In the rows, 128 means zero.
Rotation paths and how fast each direction turns (degrees each step):
Each turn is a multiple of 5 degrees from 10 to 175, or 0.
Each row of a path follows its step; steps can be skipped.

step 3: [120 123 138 130 140 141 122 126 126 127 133 121 124 123 136 121 125 124
 128 126 129 131 126 131 119 142 144 132 113 123 127 134 124 125 128 130
 126 110 124 128 121 119 137 120 121 126 130 131 126 128 128 136 129 125
 123 125 134 130 127]
step 6: [132 128 129 126 116 130 113 126 126 127 136 125 124 125 120 121 125 130
 126 121 128 129 141 127 134 124 130 125 144 124 125 132 127 122 133 115
 125 124 121 139 133 130 135 119 121 133 123 142 123 121 135 127 129 143
 126 125 127 123 136]
step 12: [139 128 127 131 124 126 133 120 135 136 134 122 128 121 126 126 125 124
 129 116 124 128 134 133 141 139 135 121 135 135 126 127 125 132 137 137
 119 128 136 116 127 119 119 122 120 131 140 117 133 131 131 133 122 123
 123 129 121 134 134]
step 15: [129 132 132 129 127 129 124 134 129 136 126 112 140 123 127 134 132 130
 141 118 130 129 128 113 117 135 129 134 120 127 131 124 134 127 129 125
 124 121 115 137 120 138 128 125 129 132 131 125 139 119 130 139 127 134
 124 127 122 132 123]
step 21: [119 121 133 129 133 132 133 124 121 124 121 128 122 119 140 130 133 137
 122 137 120 131 120 131 130 129 135 116 125 136 122 126 118 124 136 139
 120 120 120 134 133 131 127 127 119 133 118 135 131 122 136 135 135 118
 126 129 125 137 132]
step 22: [131 136 131 118 119 134 132 128 128 121 126 126 126 124 118 126 134 125
 130 114 128 128 128 130 123 129 128 136 126 130 127 128 136 128 134 122
 125 114 121 133 122 147 135 130 127 120 131 131 121 115 134 135 116 133
 121 128 113 129 132]
step 26: [126 133 137 122 137 138 128 128 127 126 126 114 144 123 127 131 135 136
 139 128 128 132 123 128 120 139 131 125 132 139 131 129 131 125 125 127
 131 127 130 128 112 119 134 128 116 117 128 125 143 130 133 134 129 124
 130 125 127 123 134]
step 31: [128 125 124 129 123 120 130 123 125 129 120 121 129 135 123 114 128 128
 136 121 124 133 135 116 117 127 135 121 135 125 134 129 138 127 132 119
 119 123 115 123 126 119 127 127 119 128 125 123 134 124 133 128 139 135
 118 137 138 135 120]
step 33: [123 133 130 118 134 145 129 135 129 118 126 122 130 125 131 137 139 136
 135 126 129 131 121 128 135 124 143 135 124 128 132 126 131 125 125 125
 119 126 130 122 116 137 128 131 114 134 132 129 131 124 134 138 115 119
 124 128 123 126 130]
Speeds:
[128 130 126 127 128 129 126 129 131 126 129 129 129 129 125 128 129 128
 128 129 131 125 129 131 124 129 130 130 127 128 128 127 129 128 128 131
 127 126 128 130 125 129 129 127 130 127 130 125 131 127 129 129 129 128
 129 125 130 130 130] : 95
[126 128 127 129 129 125 124 130 129 129 132 125 129 126 128 129 126 128
 129 128 131 129 125 127 130 132 127 127 127 129 128 127 128 127 130 128
 125 127 128 132 129 124 127 130 128 129 128 129 128 129 129 125 129 128
 126 126 127 126 129] : 125
[124 129 127 129 127 126 129 133 130 131 126 128 128 125 127 131 128 127
 129 128 128 128 126 128 129 125 128 130 131 127 128 126 127 129 126 130
 128 126 129 126 126 126 125 126 128 129 129 127 128 126 127 129 126 130
 126 129 129 128 127] : 140
[130 130 128 133 129 127 126 129 129 126 124 125 128 129 129 128 130 128
 128 129 130 128 126 128 127 126 131 128 127 126 128 128 130 127 125 126
 127 132 128 127 126 125 131 128 127 128 128 127 128 128 127 126 126 127
 129 128 126 126 127] : 45

step 3: [135 130 129 123 113 130 128 130 129 126 131 127 134 131 140 114 123 124
 120 135 131 134 118 125 126 127 126 130 122 125 121 134 139 142 126 130
 124 130 130 130 135 146 125 126 126 138 118 137 129 120 125 123 130 120
 123 137 120 121 132]
step 4: [139 128 126 124 123 125 123 144 136 125 125 136 122 133 128 127 126 123
 124 130 128 127 122 125 132 120 126 126 110 129 134 122 139 125 118 121
 126 127 124 116 133 139 138 130 126 131 128 130 129 110 130 125 122 136
 119 122 125 123 137]
step 12: [134 125 132 128 128 116 124 138 130 123 137 133 122 134 146 126 128 121
 117 125 130 128 122 124 141 130 135 132 116 123 127 127 140 134 129 116
 127 132 125 124 135 140 127 131 121 128 131 127 124 117 127 134 123 128
 118 133 122 121 136]
step 13: [142 132 122 121 117 122 124 134 132 117 128 134 135 137 122 127 129 122
 135 131 125 133 116 129 128 123 123 130 115 136 130 127 133 136 130 127
 137 148 127 121 137 134 128 120 122 130 127 127 129 123 124 121 129 129
 122 139 129 122 133]
step 15: [135 132 131 137 113 128 128 127 135 117 130 124 131 130 133 137 122 120
 134 135 134 121 133 132 128 118 125 133 134 126 120 126 129 132 125 116
 120 139 132 131 133 136 133 126 119 135 129 127 142 123 113 128 130 115
 116 129 126 128 129]
step 24: [140 122 136 134 132 127 130 124 129 122 131 132 124 125 126 140 135 123
 132 135 125 121 132 123 132 119 136 124 126 125 134 131 127 138 129 118
 120 129 132 133 136 141 132 119 124 129 123 139 136 111 120 129 127 128
 115 121 115 127 128]
step 25: [145 122 129 135 114 122 133 121 140 114 130 132 129 122 134 126 127 126
 142 125 136 117 126 139 129 128 133 123 127 130 126 122 131 136 124 137
 133 133 132 126 132 133 142 120 130 125 138 130 128 121 126 124 126 122
 122 127 123 132 128]
step 27: [138 123 127 137 128 132 124 132 133 114 125 130 133 135 141 126 120 134
 134 128 130 122 134 123 137 135 112 122 124 127 131 139 133 135 133 128
 117 126 137 123 135 136 136 128 120 138 133 115 128 126 123 125 121 124
 127 120 124 130 128]
step 34: [136 121 127 131 114 133 134 125 131 122 124 122 138 120 128 122 127 137
 130 126 131 132 124 124 134 127 129 122 135 122 134 132 128 133 124 130
 127 132 120 130 143 140 142 125 124 128 133 128 132 114 118 128 130 133
 117 125 111 131 135]
Speeds:
[131 128 131 131 126 127 127 127 125 128 126 127 125 130 128 129 127 130
 129 129 126 130 126 126 128 130 128 127 128 125 129 127 128 128 131 128
 129 130 127 127 126 126 128 127 127 129 132 127 128 127 125 128 129 127
 132 129 128 129 131] : 55
[128 126 128 127 127 129 131 127 126 129 129 127 129 126 127 129 128 128
 126 131 126 128 123 127 128 127 126 128 130 128 128 129 126 131 128 129
 126 132 127 128 128 127 129 129 126 127 124 129 128 129 126 130 132 129
 128 130 126 127 126] : 175
[129 127 126 128 127 127 125 127 128 127 129 127 131 129 127 129 131 124
 125 130 125 128 128 130 132 130 129 130 127 128 126 126 127 128 126 125
 129 130 128 129 129 127 125 129 127 126 129 127 130 130 126 127 124 127
 129 128 129 129 127] : 10
[127 127 125 125 127 126 130 129 128 127 128 127 125 129 130 127 129 127
 127 130 131 126 129 129 129 129 129 128 128 128 130 127 128 127 128 130
 129 128 129 129 126 131 129 127 126 126 128 123 130 125 126 127 132 129
 133 126 129 128 128] : 170
[126 128 129 126 129 129 125 130 129 130 127 128 129 130 129 128 128 127
 128 129 131 125 125 127 128 127 130 125 129 131 130 125 126 128 126 128
 126 130 129 126 126 129 124 128 128 130 129 129 127 128 128 125 128 128
 128 132 125 127 131] : 40
[129 128 127 124 128 127 127 129 127 132 127 127 129 126 123 130 128 130
 127 127 126 128 127 124 130 128 128 125 126 127 128 127 126 128 126 127
 129 125 129 127 130 129 127 126 129 128 128 129 128 126 126 129 129 126
 129 124 129 127 129] : 145

step 0: [127 130 122 136 135 123 116 132 123 130 131 131 117 131 140 139 125 126
 133 144 125 127 136 132 126 127 126 130 121 118 124 124 122 125 123 130
 130 116 127 121 123 119 129 124 131 127 134 118 133 121 141 125 131 128
 112 124 137 126 131]
step 5: [120 138 129 121 137 114 120 125 131 122 126 129 126 121 133 134 124 118
 127 135 123 125 129 117 125 128 128 127 129 118 123 119 130 134 129 137
 117 140 125 124 134 124 123 118 117 130 137 131 120 131 134 128 123 131
 117 133 117 134 132]
step 9: [121 134 131 140 126 122 132 137 122 129 135 125 118 123 131 126 126 129
 127 129 118 130 132 114 123 116 127 136 126 124 131 131 119 126 123 126
 117 131 126 126 132 121 121 115 126 126 129 123 135 128 135 137 133 133
 111 123 118 133 120]
step 10: [126 131 123 141 126 132 124 136 127 120 118 133 118 120 136 128 120 128
 126 126 126 126 133 131 132 123 121 123 137 115 121 122 127 130 117 129
 122 135 120 131 135 133 123 131 131 122 134 130 125 117 131 126 134 130
 118 121 143 139 119]
step 12: [125 137 118 128 135 129 124 143 125 121 133 129 122 128 133 137 125 135
 127 120 128 123 141 122 125 125 129 136 128 126 131 118 126 141 118 129
 126 129 130 130 134 136 128 122 132 121 127 124 120 131 140 125 122 111
 119 125 130 122 141]
step 17: [127 138 135 135 131 129 109 128 123 130 123 126 128 130 135 130 123 129
 143 121 125 118 132 119 129 124 121 132 133 120 117 125 127 129 125 127
 127 131 126 124 122 126 119 118 132 123 136 135 136 120 133 130 125 124
 122 141 119 119 119]
step 18: [122 128 120 127 128 127 124 125 122 124 124 130 129 127 133 134 137 121
 137 136 128 122 135 124 130 123 134 130 126 126 125 125 124 132 128 145
 117 128 126 127 131 136 125 127 126 120 130 124 137 116 138 119 132 122
 103 127 122 136 128]
step 28: [120 132 123 135 133 134 127 137 125 129 130 131 125 120 134 130 117 125
 132 122 126 124 135 119 126 115 125 122 133 134 119 125 118 146 114 129
 116 131 122 139 125 126 129 123 126 130 134 128 140 121 127 119 137 127
 124 126 123 131 128]
step 33: [126 122 131 130 133 125 122 128 119 125 126 138 119 137 135 127 131 130
 121 122 130 116 135 126 119 134 131 134 134 116 123 121 137 138 113 128
 129 124 123 125 131 131 135 117 127 124 129 127 146 125 135 129 115 125
 121 126 128 127 130]
Speeds:
[128 127 129 127 127 126 129 127 129 127 129 128 127 125 130 129 127 129
 126 128 129 126 123 127 126 131 128 128 126 128 124 129 130 129 128 131
 129 125 130 128 131 129 130 127 129 130 129 130 128 128 127 129 124 127
 128 129 127 126 125] : 40
[129 129 124 128 130 127 129 128 127 130 133 128 126 129 126 130 129 130
 127 129 128 128 126 126 127 129 128 130 129 125 127 125 125 129 130 128
 129 128 129 127 129 124 126 131 128 128 129 127 128 126 125 126 127 126
 130 127 128 127 129] : 95
[126 129 127 126 128 131 125 131 129 128 127 126 127 128 128 126 127 126
 131 127 125 128 125 129 124 129 131 129 130 127 126 128 128 130 130 127
 132 127 125 127 126 129 129 128 127 127 131 128 125 129 128 127 127 129
 127 128 130 128 129] : 70
[130 129 128 127 128 129 127 125 129 130 130 130 129 128 131 125 128 128
 133 129 124 127 125 126 128 126 128 125 130 128 128 129 128 130 127 131
 127 127 129 131 129 126 126 129 128 128 125 130 128 128 131 126 129 129
 129 127 125 128 127] : 35
[128 127 128 127 127 128 127 127 125 129 127 130 127 126 127 130 130 128
 128 131 130 128 127 131 127 128 133 132 126 130 129 131 126 126 129 128
 128 130 126 129 129 124 127 126 129 128 127 127 128 127 131 128 128 130
 127 126 127 128 127] : 160

step 4: [126 132 139 116 136 127 139 128 131 134 124 140 120 130 131 128 124 129
 126 133 119 120 120 133 116 127 126 122 122 123 130 124 131 126 142 123
 132 129 126 131 127 122 120 129 134 133 139 127 123 115 127 121 131 113
 135 127 129 124 118]
step 5: [121 123 123 130 137 124 127 130 113 127 125 123 123 140 126 127 136 113
 132 129 119 126 121 125 131 136 133 123 124 120 125 122 135 132 127 139
 122 135 126 134 122 114 123 127 128 113 127 129 115 126 123 129 131 118
 135 123 128 132 124]
step 10: [127 130 129 117 132 137 128 127 133 127 126 146 123 146 135 127 118 128
 117 121 119 128 126 129 118 133 133 125 124 125 131 123 131 131 135 131
 128 144 128 130 134 138 124 128 131 123 122 126 112 125 128 132 136 128
 125 127 120 134 128]
step 11: [128 130 141 125 141 128 132 120 129 137 125 128 127 141 122 139 124 115
 129 121 125 128 118 126 130 132 131 128 139 120 127 124 141 129 134 123
 132 131 126 135 133 120 123 130 121 116 128 130 127 132 134 125 119 127
 137 134 130 122 116]
step 19: [135 134 133 128 134 142 129 126 125 136 132 123 127 144 139 133 117 112
 126 126 122 118 125 135 128 135 133 130 133 123 134 128 137 130 128 124
 128 123 124 132 136 130 136 130 130 115 132 132 118 122 128 129 128 127
 133 131 132 132 114]
step 21: [130 127 130 109 130 133 135 126 129 128 132 137 120 138 129 135 118 121
 122 131 118 126 116 127 115 132 127 127 118 129 121 126 131 128 136 124
 128 126 132 136 132 121 129 132 136 128 132 129 115 120 110 130 131 130
 134 129 129 125 133]
step 22: [124 126 125 124 137 128 129 118 133 132 122 135 117 129 123 124 131 124
 131 123 118 129 130 131 132 132 131 125 124 117 125 118 137 133 135 130
 125 139 122 138 136 114 118 125 119 115 122 136 122 134 128 132 129 118
 136 127 126 132 119]
step 27: [137 133 128 124 131 145 138 132 126 130 123 129 122 137 137 123 117 122
 124 115 121 125 121 136 126 128 135 129 122 129 132 122 143 137 130 132
 125 137 129 123 132 135 122 129 127 132 132 133 117 111 130 124 134 125
 130 130 130 127 122]
step 29: [132 128 131 118 138 128 136 129 135 126 125 139 126 139 140 132 126 128
 119 131 120 133 122 123 123 136 123 124 126 122 118 126 133 134 141 127
 120 136 121 138 131 133 126 126 136 134 126 123 115 129 122 120 123 116
 134 130 126 120 126]
Speeds:
[130 129 129 128 129 126 124 130 129 126 128 125 131 130 129 128 128 129
 130 128 127 127 130 128 131 123 129 129 129 126 127 126 126 129 130 126
 129 127 128 129 127 127 125 130 125 128 127 131 126 127 126 128 128 130
 129 131 127 130 127] : 130
[125 127 132 128 128 125 128 127 127 127 128 127 127 126 126 128 127 128
 129 127 128 129 123 127 127 128 126 130 130 128 128 124 130 128 129 129
 130 126 129 126 129 128 128 127 126 129 130 128 130 124 128 126 129 130
 127 129 129 125 127] : 155
[128 129 127 127 129 128 130 131 128 127 126 127 129 130 130 131 126 124
 127 127 129 128 125 125 130 129 129 130 126 127 127 130 127 129 127 129
 123 126 131 126 130 127 128 131 128 129 130 128 131 128 127 129 126 129
 129 129 133 127 128] : 175

step 1: [122 118 126 114 126 122 126 118 119 142 126 115 128 123 111 136 128 122
 127 124 130 117 134 126 128 132 128 126 126 118 132 131 125 126 121 124
 137 124 131 112 139 114 127 132 134 125 130 124 136 131 125 120 134 136
 140 128 144 129 128]
step 2: [131 124 126 133 129 128 135 131 132 120 128 124 121 121 115 120 131 143
 120 123 133 115 126 123 127 123 128 117 123 129 132 118 123 138 110 133
 125 123 140 126 136 128 119 141 125 118 129 123 118 130 121 136 131 116
 120 130 132 137 133]
step 6: [127 121 127 124 119 128 144 134 135 130 123 133 130 126 126 133 120 141
 131 120 138 126 135 132 116 134 122 133 137 129 126 122 129 126 121 127
 129 117 122 126 132 132 115 135 140 114 127 118 130 114 108 124 121 127
 135 131 133 124 129]
step 11: [128 138 128 125 123 120 131 142 130 120 131 131 137 121 124 131 141 126
 121 136 126 141 132 122 130 125 121 122 127 135 124 119 117 120 122 127
 132 123 127 115 121 128 132 121 150 136 134 120 121 123 123 130 125 123
 132 129 145 135 122]
step 18: [122 121 119 125 119 126 128 129 116 143 136 121 126 120 115 128 136 129
 117 136 127 128 132 128 117 139 132 123 128 127 119 135 113 126 128 124
 127 123 132 134 132 134 129 137 124 125 144 117 134 134 118 131 131 127
 131 127 136 120 143]
step 23: [117 128 110 141 112 136 134 127 129 121 134 138 124 122 129 132 126 133
 133 124 129 133 136 124 127 129 130 127 133 136 132 120 132 125 109 136
 130 127 132 122 136 138 122 116 129 124 132 117 135 131 118 121 116 132
 125 126 130 124 139]
step 28: [139 131 127 136 130 117 129 128 138 122 135 125 121 122 126 124 145 131
 130 128 132 129 133 127 124 127 118 119 110 135 127 123 124 130 124 130
 138 133 136 115 141 127 126 126 139 140 128 134 126 120 128 122 129 120
 124 122 139 127 144]
step 30: [125 121 129 122 126 137 136 107 116 125 128 133 134 126 128 127 147 133
 116 128 125 111 131 126 135 121 132 120 127 128 126 119 116 132 119 131
 126 134 125 123 138 125 131 134 124 126 127 123 126 136 137 127 124 125
 131 111 132 135 129]
step 33: [125 125 133 119 131 137 125 121 116 138 130 111 131 114  98 130 136 122
 136 125 134 121 130 128 124 131 124 125 130 131 123 132 130 129 122 127
 132 129 137 126 131 132 128 131 141 128 129 127 139 127 127 125 119 132
 128 127 120 126 140]
Speeds:
[128 130 127 127 131 129 127 131 128 128 127 129 129 131 125 127 126 130
 127 128 128 128 125 129 129 130 130 126 127 131 125 130 124 128 127 130
 128 127 129 127 126 127 129 128 130 124 127 126 129 125 130 127 128 127
 126 129 128 126 128] : 160
[130 129 128 127 125 127 128 126 130 128 132 127 128 128 129 129 127 126
 127 129 129 127 126 126 127 127 127 125 127 129 126 128 128 126 126 131
 127 126 127 129 125 128 125 129 126 127 129 132 131 127 130 127 128 127
 132 129 127 128 126] : 0
[130 129 126 126 128 130 123 126 129 130 128 125 132 128 127 126 126 128
 128 124 127 128 129 128 127 127 129 128 127 127 127 130 130 130 127 126
 128 131 125 128 131 127 126 131 129 131 127 128 128 126 128 127 130 128
 127 130 128 127 128] : 90
[129 127 130 126 127 132 131 128 128 127 127 127 128 128 128 129 129 127
 128 127 124 125 130 128 129 128 127 127 125 127 129 127 128 129 127 126
 130 126 127 133 125 125 126 127 129 128 126 127 127 128 130 125 129 129
 126 130 129 126 126] : 140
[127 126 124 128 127 130 128 131 128 131 129 130 129 127 129 126 128 128
 125 129 129 127 131 127 131 129 125 133 129 129 127 130 127 125 127 127
 126 126 128 129 130 127 126 129 129 126 127 129 127 127 128 130 130 127
 130 129 130 130 125] : 155

step 5: [137 127 140 124 125 120 139 135 133 120 139 132 119 117 130 126 131 136
 123 124 121 129 122 113 128 128 127 126 120 132 124 133 137 126 123 120
 129 135 121 132 133 119 126 116 126 133 119 129 131 123 120 126 124 122
 131 124 131 133 134]
step 6: [132 123 129 135 129 129 132 138 120 123 133 120 135 118 128 119 124 137
 128 129 119 125 127 115 134 122 134 130 120 119 124 147 134 134 131 136
 122 135 124 134 125 127 131 133 136 135 131 124 118 124 124 121 122 120
 132 127 125 128 129]
step 7: [137 136 137 132 131 122 136 131 132 131 135 135 128 118 123 114 130 133
 131 129 134 131 125 119 126 124 140 124 115 123 120 129 130 135 128 132
 129 137 123 135 124 128 131 127 131 123 115 127 134 113 124 134 122 134
 129 124 128 131 120]
step 9: [132 132 134 135 127 132 119 126 137 140 134 129 133 121 131 126 130 130
 136 132 128 131 123 125 135 118 143 122 126 128 124 129 127 137 128 134
 131 130 126 122 119 138 137 133 135 130 120 135 124 120 131 117 117 135
 133 116 131 124 125]
step 11: [141 132 139 134 126 130 117 124 136 125 133 125 125 119 133 140 128 126
 140 127 119 134 116 129 137 128 127 127 129 135 131 131 134 134 128 121
 124 134 129 113 128 129 126 126 126 133 128 137 116 125 126 121 120 135
 135 125 129 123 134]
step 13: [140 128 137 127 138 131 127 128 126 120 127 127 125 121 129 121 134 124
 142 130 125 136 118 125 130 129 124 133 114 130 128 129 135 125 125 126
 130 139 135 119 138 127 117 126 127 123 128 132 118 126 124 143 124 139
 131 137 126 125 127]
step 17: [138 124 129 125 125 129 117 133 129 113 131 134 123 129 132 139 131 126
 130 141 130 133 132 125 132 120 132 121 122 135 122 126 133 128 136 119
 130 130 125 134 122 137 136 132 136 134 127 122 123 129 141 113 133 131
 131 136 134 133 128]
step 24: [140 125 133 127 119 127 127 136 130 119 128 136 121 124 127 120 126 125
 121 135 124 132 128 125 134 123 127 124 133 128 130 122 114 132 129 142
 139 132 128 131 129 124 120 127 121 136 121 138 127 113 129 128 125 122
 136 130 120 127 141]
step 25: [144 126 122 148 120 124 117 131 121 127 130 126 134 116 126 128 127 125
 133 129 121 131 127 125 130 131 124 131 136 130 123 122 133 130 129 135
 130 131 130 136 127 135 125 135 136 126 118 122 123 121 130 128 133 125
 140 129 126 135 142]
Speeds:
[130 128 128 124 127 126 130 128 128 128 129 125 125 129 130 128 129 128
 131 128 129 125 130 130 128 131 126 125 126 130 130 128 126 129 128 128
 132 131 130 128 127 129 128 129 127 127 128 128 131 125 125 132 127 128
 128 128 127 128 129] : 130
[129 132 127 129 125 125 130 129 128 130 130 127 127 129 125 127 129 129
 128 130 129 128 130 129 129 127 130 127 129 127 128 129 129 130 127 130
 126 127 132 127 129 129 126 126 127 130 126 128 125 125 128 127 126 124
 126 126 130 127 127] : 25
[129 126 129 125 127 132 127 130 127 127 128 126 128 126 127 130 126 128
 126 127 129 131 127 128 127 128 127 129 129 129 130 127 127 126 127 129
 129 130 127 128 128 128 130 129 126 130 125 129 129 128 125 124 127 124
 127 125 130 125 127] : 115
[131 131 126 129 128 127 130 127 129 125 129 128 128 126 128 126 127 129
 126 130 126 128 129 129 128 128 130 127 128 130 125 129 128 124 129 133
 129 129 127 131 124 130 130 130 127 126 127 128 129 129 129 128 130 127
 129 130 128 125 128] : 40
